One turn moves every row onto another: examples first, then more rows asked:
napot: [ 15.5,  12.9, -34.5,  14.2, -21.8, -17.5,  19.3,  -9.5,  19.0,  -9.3,
   7.1,  15.2,   7.2, -11.7,  -9.4,  -3.5,  12.6,   3.5, -11.2,   3.3,
 -12.6]
fibit: [ -3.5,  15.2,  -0.3, -13.0,   2.0,  -5.1,  22.7,  -3.6,  12.6,   0.6,
  -7.4,  10.9,  19.4,   6.2,  -5.8,  10.8,  -1.8, -33.2,  20.6,  19.3,
 -12.8]
degut: [-32.6,  11.8,   2.5, -20.9,  -4.3,  -4.8,   7.2,  13.0,  11.0,   1.0,
  10.9,  20.9,  -8.2,   5.6,  -5.1,  12.5,  -7.1,   3.8,  17.5,   0.3,
 -10.5]
vepon: [ 14.1,   8.4, -27.4,  12.5, -28.4, -17.5,  31.4, -14.2,  17.2, -14.1,
   7.2,   5.2,   2.1,  -6.1,  -5.9,  -1.8,  14.9,   7.8, -10.1,   1.3,
  -8.5]
Nik: [-26.5,   1.9,  10.7,  -9.7, -11.2,  16.6, -17.9, -10.1,  14.2,   0.6,
   8.5,  15.6,  -4.4,   7.6,  -9.4,   6.4, -10.9,   2.9,  18.4,  26.1,
 -10.4]
lel: [ 21.3,  10.0,  -3.3,  29.3, -29.9,  -1.7,   4.6,  16.5,  -2.4, -16.9,
  -8.4,  33.9,  -3.2, -10.8,   4.0,  -1.3,   2.9,  -0.3,  13.6,  -6.3,
   7.9]
buki: [ 27.2,  -0.4,  -8.3,  22.5, -14.4,  -9.1,   3.8, -34.3,   7.0, -10.1,
  -1.5,  10.3,  21.3,  -1.3,  -6.4,   2.5,   0.0,   3.1,   7.7,  27.1,
  -9.5]
ros: [  0.2,  19.0,  -5.4,  29.2, -11.0,  -3.4,  37.2, -16.4,   7.9, -10.2,
  -2.8,  -1.1,  10.8, -20.6, -10.8,   0.5, -11.3,  -8.6,   9.1,  15.0,
  -1.3]
Nili: [  2.3,  21.0,  10.6,  20.5, -12.0,   8.4, -22.9,   7.5,   9.3,   0.7,
   9.0,  11.5, -11.4,  10.6, -11.7,  -8.8,  24.8,   2.7,   7.3,   3.1,
   1.3]
sapon: [ 28.3,  -4.6,  -8.9,  16.8, -14.1, -18.1,  11.4, -27.8,  -0.5, -12.3,
   0.3,   0.7,  22.1,   6.2,  -1.6,   3.6,  -2.9,   5.4,  11.1,  21.9,
 -10.9]
diliv: [ -5.3,   7.3, -16.2, -20.2, -23.7,   8.6,  29.2,  -3.1,  24.2, -11.9,
   7.1,  -8.6,  -0.9,   7.0,  -3.9,  -2.9,  12.4, -20.3,  -2.5,  10.9,
 -15.6]
Liri: [ 20.0,  -2.9,  -3.6, -27.7,  -7.0,   0.9,  10.3, -13.1,  13.3, -11.5,
   1.8,   1.8,  13.5,  17.5,   1.3,   5.5,  13.6, -16.6,  11.7,  14.0,
 -17.8]
riru: [ 12.8,  -9.9, -10.7,  28.6, -41.2, -13.8,   4.2,  11.0,  -1.1, -22.0,
 -18.3,  17.2,  -1.9,   6.1,  13.8, -11.3,  -8.9,  -0.7,  12.5,   5.2,
   1.1]
rut: [  2.7,  20.7, -12.2,  25.1,  -4.3, -11.7,  32.7,  -4.7,   2.5,  -8.6,
  -1.8,  -1.0,  16.9, -18.5,  -8.5,  -0.3, -16.4, -10.2,  11.5,  12.2,
  -7.0]
per: [ -7.8,  -6.2,  14.6,   6.9,  -3.5,  -3.1,  -4.7,   5.9,  -0.9, -23.0,
   3.2,  21.3,   6.9,  12.0,  12.4, -18.9, -16.7,   4.3,   6.5, -16.2,
 -16.6]
niba: [ -9.3,   5.7,  10.5,  16.1, -31.1,   3.4,  -3.0,   9.8,  -8.2,  -8.5,
  27.4,  -5.5,  -3.6,  26.6,  -1.1,  -6.5,   4.1,  14.2,   0.5,  -1.8,
 -11.2]
pelev: [-34.8,   5.9,   9.0, -16.1, -12.9,  17.2,   6.5,  -3.9,  24.5,  -8.3,
   4.6,  14.9, -20.2,  -2.7,  -5.5,   1.6,  -3.8,   3.4,  10.8,   6.5,
  -3.9]
biga: [-25.3,  -0.2,  -8.5, -20.3, -17.3,  -5.0, -16.8,  -0.9,  20.0,   3.3,
  11.2,  30.3,  -4.6,  15.8,  -5.5,   7.9,   1.1,   7.9,   8.2,  12.9,
 -16.7]
rer: [-19.7,   0.7,  16.4, -19.8,  -4.5,  -2.4,  -2.8,  -2.0,   5.2,   0.5,
   5.2,   2.1,  -8.4,  20.3,  -1.9,  14.6,  -4.0,   6.4,  29.5,  17.1,
  -4.5]
Peg: [-34.3,   5.0,  12.8,  27.8, -37.2, -18.6,  14.2,  -4.7,  12.3,  -0.9,
  -3.4,  15.1,  -6.2,  30.1,   0.1,  -4.0,   2.1,   0.0,   3.7,   7.8,
   1.1]
pef: [-22.3,   6.9,  -5.5,  21.2, -10.7, -16.8, -14.4,  12.8,  18.4,  -2.3,
 -17.3,  12.5,  -6.7,  15.7,   1.6, -26.1,  -1.4, -11.4,   8.3,   6.8,
  -7.2]
ragod: [ 10.5,   1.1,  -4.5,  36.6, -45.0, -12.5,   3.7,   2.6,   3.4, -11.5,
 -16.5,  37.1,   0.3,   4.2,   4.7,   1.2,   0.5,  -2.0,  12.9,  10.1,
   8.8]
fezag: [-15.8,   3.8,   4.0,  -7.4, -18.8,  16.7,  28.5, -20.2,  17.1, -11.2,
   0.4,   4.0,  16.5,   3.9,  -4.7,   3.0, -12.2, -28.1,   7.4,  25.9,
 -15.5]
ges: [  6.3,   1.7,  -2.2, -13.3, -23.9,  13.6,   7.5, -26.1,  15.9,  -5.8,
  14.3,  23.7,  23.1,  13.3,  -8.4,  13.7,   8.0, -15.2,  -0.4,  23.7,
 -20.5]
farog: [ -8.2,   7.4,  33.3,  18.7, -11.0,   1.2,   4.5, -14.0,  10.6, -11.3,
  -2.4,  41.7,  -1.3,  10.8,   0.9,   0.1,   7.5,   4.7,   9.2, -10.1,
   4.7]
tubak: [  8.5,   7.4,   0.8,  41.6, -50.6,   2.4,   7.3,   8.6,  -8.5, -11.0,
  -0.2,  13.9,  -2.5,   2.5,  -0.5,   3.0,  -3.3,   0.8,  13.6,  15.0,
   8.5]
pepag: [ 18.5,   7.8,  -7.5,  34.5, -32.7,  -3.9,  -2.9,  22.1,  -8.3, -11.8,
  -9.4,   6.8,  -4.2,  -1.4,   2.8,  -6.3,  -2.6,  -4.1,  20.8,  10.4,
   6.0]
zasog: [-20.3,  -8.2,   3.9, -24.7, -19.4,  -2.7,  -1.2, -10.0,  25.0,  -6.0,
   1.4,  10.4, -21.1,  20.0,   0.0,   4.8,  10.7,  11.7,  12.1,   9.9,
  -4.7]
Vefu: [ 13.1,  -1.4,  -0.7,  28.6, -44.1,   3.7,  15.5,  11.6,  -8.0, -26.1,
   0.7,  22.3,  -2.6,  -4.8,   9.1,  -4.1,  -8.2,   5.9,   6.8,  -6.7,
   2.9]
tud: [ -7.1,  23.6, -18.2, -13.2, -19.5,   0.0,  20.2,  -0.2,  21.8,   5.3,
  11.8,  19.6,  11.9,   5.0, -14.5,  13.0,  17.3, -24.0,  -1.3,  15.0,
 -16.2]

pef turns into per
napot turns into rut
Now these:
degut turns into rer
fezag turns into ges
riru turns into Vefu

